128 stands for zero in the data rows.
Here is a table of points, one per row:
139 101  86 159 100 133 178 105 158 106 153 172 102 162 147  97 153  90 126  95  50 240 147 155 149 115 136 155 124 150  90 162 209  88 104 138 145 113 164 144 123  84 106  63 155 106 112 138
173 126 147 108 168 103 120 132 124 160 159 132 146 105 139 151 144 152  98  83 174 182 132 136 101 192 205  46 105 118 118 134  95 159 165  74 104 133 163 138 103 138 112 164 122 128 212 208
 89 126 163 209 118  75 119 145 188 150  48 107 104 149 137 128 131 113 148 186  78 110  96  84 155 136  78 128 165 137 106  79 134  86 115 109 136  71 137 120 131 155 127 165 120  76 128 131
156 107 156  94 184  92  90 125 150 136 118 148  97 170 130 117 121 117 109 156 186 110 152 159 155 169 144 126 132  92 141 138  98 157  89 108 179 113  62 140 143 132 177 185  92  84 111 129
127  88 139 108 216 109  86 140 108 122  61 151 107 149 174 116 126 121 139 156 135  76 144 150 145 136 197 117 138 110 130  95 142 148  55  91 166 101  90 133 152 133 193 175 110 106 113 118
137 145 118 150  90 143  65 115 136 144 104 113 111 134  98 129 144 144 127 127  56  99 148  59 135 175  65 143 130 100  54 152 140  83 157 186 174 183 149 143 104 117 130  93 127 180 169 121
145 105  72 145  83 115  81 155 134  99 111  76 127  64  79  87 125 172 101 140 108 105  86  56 139 143  92 137 195 117 156 115 119 160  65 126 115 156  87  98 116 157 128 144 100 212 121 160
112 123  99 122 141 171 183 120  79 156 199 205 146  78 143 131 108  87 100 136 119 130 115 165 172 131 126 133  96 166 143  95 103 131 129 140 149 108 128 167 123 141 251  87 125 107  16 131
167 111 128  94 135 167 134 134 100 125 131 173 159 155 109 117 109 132 101  60 125  93 138 171  94 125  87 114 129  98 118 157 112 171 215 113  54  79 207 144 132 125 145 152 181 173 110  58
156 116 109 125  91 133 182 156 114 109 138 118 111 171 118 160 160 159 169 142 152 107 109 147 103  91 154  91 175 128  98 173 157 107 110 141 152 146  71 167  91 170 131 109 160 107 164 177
 80 125 163  82 182 113 125 132 185  66 118 140 123 159 163 111 132 132  86 163 137 166 104 162  86  65 138 158 155 150  85 112 100  85 151 172 152 166 157 113 122 116 103 132 146 112 129  75
105 133 123 211 108  91 151  76  86 129  90 133 177 158 146 118 162 116 117 125 118 148 163 111 179 147  46 177 148  90 150 116 176 169 103 133 136  60 127  92 156 163 135 105 149  73 134  88
 99 116 138 189 175  74 125 130 183  68 160 114 124 152 113 115 139 126 166 178  92 143 106  65 109 126 106 132 133 165 131 120  86  89 109 144  77 136 169 135 144  72 126 141 123  99 122 122
148 163 144  81 113 103 146 122 126 194  75 163 102 137 143 149 155 117 172 128 141 141 126 112  86 126 179 160 158 152 169 165 121 107 121 131 109 185 112 101 118 149 113  94  75 107 129 158
150 132 139  92 150 115 185 106 123 162 103  60 120 100  98 119  91 159  85  89 129 137  90 176 135 139 126  66  95  94 133 153  74 136 175  90  88 100 136 113  83  89 164 115 156 143 164  92
144 115  56 128  91 151 119 106 169  90  93 113 133  70  84 128 162 102 151 154 143  68  99 117  94 172 140 145 125  80 100  92 129  92 112 188 125 148 112  91 123 148 148 162 103 173 131 185
132 117 103 172 141 143  96  88 126 163 119 155 138 127 164 108 111 116 105 156 184 124 152 172 213 162  63 187 130 156 151 112 167 189  70  84 103 131 127 157 158 169 120 109 147 102 101 120
114  98 131  79 179 108  73 135 114 108 137 165 114 104 136 123 193 146 171 155 166 108 160 162 142 148  64 151 112 155 146  81 164 163 114 120 159 132 117 129 142 120 195 178 145  53  83 103
 94 125 184  39 160 123 102 126 163 100 126 145 137 137 141  91 132 148 135 160 103 148 110 112 103  96 147 130 178 155  99 134 163  75 140 150 119 164 174 123 122 114  95 143 160  96 110 101
208 129 167  96 125  96 154 107 100 137 116  93 131 112 120 149  85 152  53  70 125 117  86 130 151 102 151  52  91 119 135 148 107 154 172 111 126  96 175  89  79 132 145 128 141 132 133 100
 97 138  98 155 142 169 133  53 138  63 146 160 136 177 164 162 146  99 144  99  27 226 115 141 155  98 148 120 136 146  74 145 150 105 153 147 149 128 109 167 107 112  70  74 101 105 116 122
131  97 131 123 178 193 160 116  49 134 171 136 100 147 160  70 101 145  85 169 105 126 122 109 195 107  77 186  81 142 167 138  96 176 146 110  79 110 146 181 115 169 195  96 120 119  52 165
101  82 107 177 137 164 126 100  87 169 121 151 134 147 148 103  99 125 115 124 137 139 158 134 170 133  42 174 102 131 149 105  98 205  75 108 149 106  89 147 149 192 112 146 129  66 102 139
193 138 135 152 141 104 142 100 138 147  78  86 145 111 140 133 103 189 115  35 160 149 180 163 104 144 119  85 141  80 123 112 141 131 135  52 103 147 103  89 122 145  94 167 144 103 146 108
141 114 109 140 145 152 104  80  84 163 168 149 147 144 175 131 139 107 142 122 151 123 164 196 137 148  81 146  66 145 143  53 207 146  73 154 144 134  99 170 178 141 167 150 139  94  83 127
127  98 143  89  63 136 175 180 100  80  81 140 154 164 117 158 164 121 137 126 163 154 122 159 114 130 161 107 189 118  93 149 163 107  99 148 110 164  64 182  69 119 122  93 147 101 143 191
141 153 102 147 141 127  91 178  59 133  97  54 144 132  87 177 109 183  79 136 137 130 140 139  70 176 180  81 114 192 168 152  84 180 114 104 146 101 188 107 141 128 102  86 108 139 150 213
145 147 131 110 142 140 134 112  99 127 161 126 142 115 110 112 111 146 112  58 124 144  80 124 110 136  81  95 121 179 128 140  89 166 175 117  45 138 189  66  91 185 176 137 158 122 178  81
127 146 102  95 124 134 138 151 103 134 150 170 141  81  88 115  97 109 124  60 118 133 137 158  68 105  87 109  88 113 111 133 124 222 220  72  83  91 176 156 114 165 141 133 178 157 141  58
122 112  99 155  93 126  99 121 145  61 121 108 133  70 101 128 153 103 118 153 126  71 133 103  98 172 160 147 116 103 119 148 143 116 108 168 133 183  63  78 104 110 158 175 122 176 108 170
181 121 179 123 110 109 185 119 146 123 101 134 136  75 124  86  94 153  62  49 124 117  98 120 142 137 143  60 108 162 141 138  86 168 206 122 109 102 132 135  97 128 137 118 131 155 155  97
170 122  88 158 141 188 140  96 157 143 187  99 120 108 109 121 144  97 186 131 138 137 150 102 162 120 191 188 180 144  63 119 146 135 107 127 123  74 118 145 106  95 124 121 180 117 132  78
 74 168 117  87 142 145  83 173 153 177 107  77  90  82 101 111 115 168 133 105 133 115 144  39 149 145 131 167 105 139  95 115 143 113 131 203 118 174 170  90 116 143  82 139  56 143 135  86
171 137 202 133 138 133 154  92  87 136 115 111 122  89 110 105  85 156 112 100 149 147  99 162 109 119 156  65 108 106 114 148  93 167 189  99 121 113 165 105  79 139 152 111 148 163 126 120
131 111 157 106  97 154 142 166 140 183 100 144 109 190 130 124 170 128 111 136 128 130  79 152  50 113 182 139 170  98 184 140 154  92 144 112 155 191 112 186 144 166 118 106 164 149 142 119
101 141 157 171 146  95 116 138 189  81 172  99 141 147 116 112 146 105 134 160 102 151 106  86  97 140 103 137 153 128 125 127  97 129  85 134  91  80 147  90 178  94 110 121 104  92  83 159
107 129 128 122  79 167 104 126 151 120 115  86 103 109  91 140 148 124 155 114 144 131 203  75 163 103 109 158 151 147  86 120 150 173 124 113 174 115 146 112 130  72 135 160  80 218 142 145
168 155 144 124  68 127 104 132 124 159 131 103 158 108 157 122  94 101 102 123 104 125  94 144  79  81 146  92  61 123  84 152  79 145 177  97  77  93 183 173 123 106 113 166 142 189 122  47
 96 125  74 144  90  91 126  94 140  78 155  96  84  55 117 161 171  90 162 168 126  95 120 125 108 182 130 127 135  95 148 120 135 127 117 173 132 173  95 111  91 165 131 168 116 192 109 162
155 121 103 153  87 141 136 129 159  84 125 107 106  78  91 152 167 128 134 147 112  83 122 126 112 175 142 143 125  90 171  68 149 111  92 187 113 145  84  73  67 144 146 167 108 168 148 150
124 159 169 112 101 100 138 175 139 197 169 147 139 174 160 169 101 152 179 143 167  82 152 145  95  90 157 176 122 156 142 120 136 120 174 137 139 112 135 141 153  83  98  86  97 129 148 140
123 134 132  81 100 146 102 125  91 123 194 131 131 109 160 112  51 101 101 129 140  89 145 118 167 120 143 148  77 127 124 171 102  96 206  79 143  90 177 199 145 145 156 147  85 144 152  71
110  96 147 173 167  52 135 162 154 110 167 132 149 145 107 108 106  91 141 165  91 178 111  74 130 151  95 141 162 133 126  82  80  96 129 134 102 144 143  73 152  66  98 146 121  84 126 156
132 147 150  96 199  82 127  90 152 117  98 168 116 159 140 142 105 134 117 159 175  98 161 120 131 153 158 122 116 108 145  91 111 125  48  80 194 129  99 148 121 120 185 155 146 107  85 141
122 145 134 124  94 122 111 197 122 182 128 132 139 173 163 179 103 121 180 140 194 107 140 146 117  75 183 118 138 160 163 158 143  82 178 141 137 122 148 146 169 109 101 118  88 109 126 108
 92 136 109 157 174 103 151 140 175 112 166 123 172 190 119 163  99  69 163 134  73 159 128 109  92 125 113 143 159 163 143 124 127  88 122 122 140  64 187 126 118  94  78 186 101 118 125 114
108 135  73 132 122 161 130 194  78 123 100 127 125 163 152 153 173 142 134 194  80 173 181  88 112 191 109  75 113 164  77 163 165  97 192 118 188 165 137 144 150 134  91  74 109 196 146 123
142  71 102  90  95  95 178 145  88 101 100 127 127 139 127 172 191 133 150 125 137 122 137 154  91  86 160 122 179 149 120 162 126  94  98 140 117 124  41 164 107 142 117 104 170 129 170 183
143 150 132  69 116 145 177 143 122 166  96 150 106 103 156 160 151 155 155 134 121 132 129 130  95 136 157 136 176 134 190 129  96 120 138 164 142 165 141 136 156 124 114 105 111  82 183 171
152  86 122 149  96 160  94  82 155 129 145  87 116 107 109 143 153 135 177 149 135 130 122  70 222 103 141 153 111 126  99  67  97 155 120 158 101 124  94  78 123 133  86 103 181 136  92 138
130 161 115 112 168 180 154 154  80 132 177 172 178 117 152 133  98  78 121 116 123 136  90 154 211 138 149 180  61 118 126 111 125 152 133 137 141 122 106 165 151 150 237 116 140 133  44 119
 82 120 190 145 140 106  95 128 203 134 219 131 141  74 153 113  82 192 109 158 162 164 143 133 137  70 134 105  77  80 147 134 126  86 132 140  61 156 134 106 213 156  91 140  87 181 183 131
102 162 155  98 147 102 159 163 145 177 100 101 146 133 147 129 157 101 182 105 110  97  97 157  98 135 170 153 116 147 193 154 129 139 140 156 164 179 125 138 116 146  97  94 126 111 167 168
 93 205  96 180 108 115 152 129 103 123 136 151 123 177  93 110 127  71 146 110  85 157 170 133 129  48 127 117 122 122 139 152 161  80 105 156 136 110  92 132 155  54  81 146 137 109 152 138
130 120 126 148 135 153  57 138 107 110  72  85  89  85 103 139  86 173  76  94 161 125  84  99  80 166 107 120  96  84 165 186 135 137 124 115 128 125 134 120  76 105 109  98 183 184 165 144
117 131 189  97 149  99 106 104 103 115  84 132  79 147 146 146 122 104 129 139 130  87 140 176 145 172 146 121 137 123 135 108 119 138  78  77 163 129  51 141 193 126 167 179 133 119  92 126
135 102 110 219 151 162 155  91 149 148 123 141 164 127 129 148 141 121 106 140 107 131 131 108 150 143  32 160 151 111 125 123 192 161 110 113 123  85  82 105 164 152 124  56 124  43 124 108
101 125  91 117  66 162 122 115 133 122 132 108 134 128  97 115 125 131 138 156 155 101 140  60 134 123 104  94 137 147  75 109 143 147 121 139 151 142 124  87 137  90 144 159  79 198 148 116
 79 158 155 135 120 121 119 149 135 147 149 189 146 140  92 112 126 130 145 124 158  96 113 175 136  41 139 129 136 111 192 143 127  57  96 112 128 131 167 119 150  99  32 108 105 138 112 127
107 179 110  97  78 164 114 145 131  96 160 137 106 167 155  65 144 165 111  91 149 139 137 172 168  55 143  93 131 105 118 141 117  52  95 165 159 179 120 113 146 110  45  86 151  89 133 104
These points spread out most along one direction. Take the direction at right angles to it along which they spread out most. Then take the direction at right angles to both along which they spread out most. Go by this last direction. How far along it is each point below, from 0 to 99? 50 is the average, and the first point above lies past it. One standard deviation of the points above along it is 16.
117 131 189  97 149  99 106 104 103 115  84 132  79 147 146 146 122 104 129 139 130  87 140 176 145 172 146 121 137 123 135 108 119 138  78  77 163 129  51 141 193 126 167 179 133 119  92 126 41
132 117 103 172 141 143  96  88 126 163 119 155 138 127 164 108 111 116 105 156 184 124 152 172 213 162  63 187 130 156 151 112 167 189  70  84 103 131 127 157 158 169 120 109 147 102 101 120 45
107 179 110  97  78 164 114 145 131  96 160 137 106 167 155  65 144 165 111  91 149 139 137 172 168  55 143  93 131 105 118 141 117  52  95 165 159 179 120 113 146 110  45  86 151  89 133 104 75
152  86 122 149  96 160  94  82 155 129 145  87 116 107 109 143 153 135 177 149 135 130 122  70 222 103 141 153 111 126  99  67  97 155 120 158 101 124  94  78 123 133  86 103 181 136  92 138 34
208 129 167  96 125  96 154 107 100 137 116  93 131 112 120 149  85 152  53  70 125 117  86 130 151 102 151  52  91 119 135 148 107 154 172 111 126  96 175  89  79 132 145 128 141 132 133 100 45
122 112  99 155  93 126  99 121 145  61 121 108 133  70 101 128 153 103 118 153 126  71 133 103  98 172 160 147 116 103 119 148 143 116 108 168 133 183  63  78 104 110 158 175 122 176 108 170 17
 97 138  98 155 142 169 133  53 138  63 146 160 136 177 164 162 146  99 144  99  27 226 115 141 155  98 148 120 136 146  74 145 150 105 153 147 149 128 109 167 107 112  70  74 101 105 116 122 79
145 147 131 110 142 140 134 112  99 127 161 126 142 115 110 112 111 146 112  58 124 144  80 124 110 136  81  95 121 179 128 140  89 166 175 117  45 138 189  66  91 185 176 137 158 122 178  81 45
181 121 179 123 110 109 185 119 146 123 101 134 136  75 124  86  94 153  62  49 124 117  98 120 142 137 143  60 108 162 141 138  86 168 206 122 109 102 132 135  97 128 137 118 131 155 155  97 44
 94 125 184  39 160 123 102 126 163 100 126 145 137 137 141  91 132 148 135 160 103 148 110 112 103  96 147 130 178 155  99 134 163  75 140 150 119 164 174 123 122 114  95 143 160  96 110 101 70
 92 136 109 157 174 103 151 140 175 112 166 123 172 190 119 163  99  69 163 134  73 159 128 109  92 125 113 143 159 163 143 124 127  88 122 122 140  64 187 126 118  94  78 186 101 118 125 114 71
127 146 102  95 124 134 138 151 103 134 150 170 141  81  88 115  97 109 124  60 118 133 137 158  68 105  87 109  88 113 111 133 124 222 220  72  83  91 176 156 114 165 141 133 178 157 141  58 52
123 134 132  81 100 146 102 125  91 123 194 131 131 109 160 112  51 101 101 129 140  89 145 118 167 120 143 148  77 127 124 171 102  96 206  79 143  90 177 199 145 145 156 147  85 144 152  71 59
101 125  91 117  66 162 122 115 133 122 132 108 134 128  97 115 125 131 138 156 155 101 140  60 134 123 104  94 137 147  75 109 143 147 121 139 151 142 124  87 137  90 144 159  79 198 148 116 32
 99 116 138 189 175  74 125 130 183  68 160 114 124 152 113 115 139 126 166 178  92 143 106  65 109 126 106 132 133 165 131 120  86  89 109 144  77 136 169 135 144  72 126 141 123  99 122 122 57
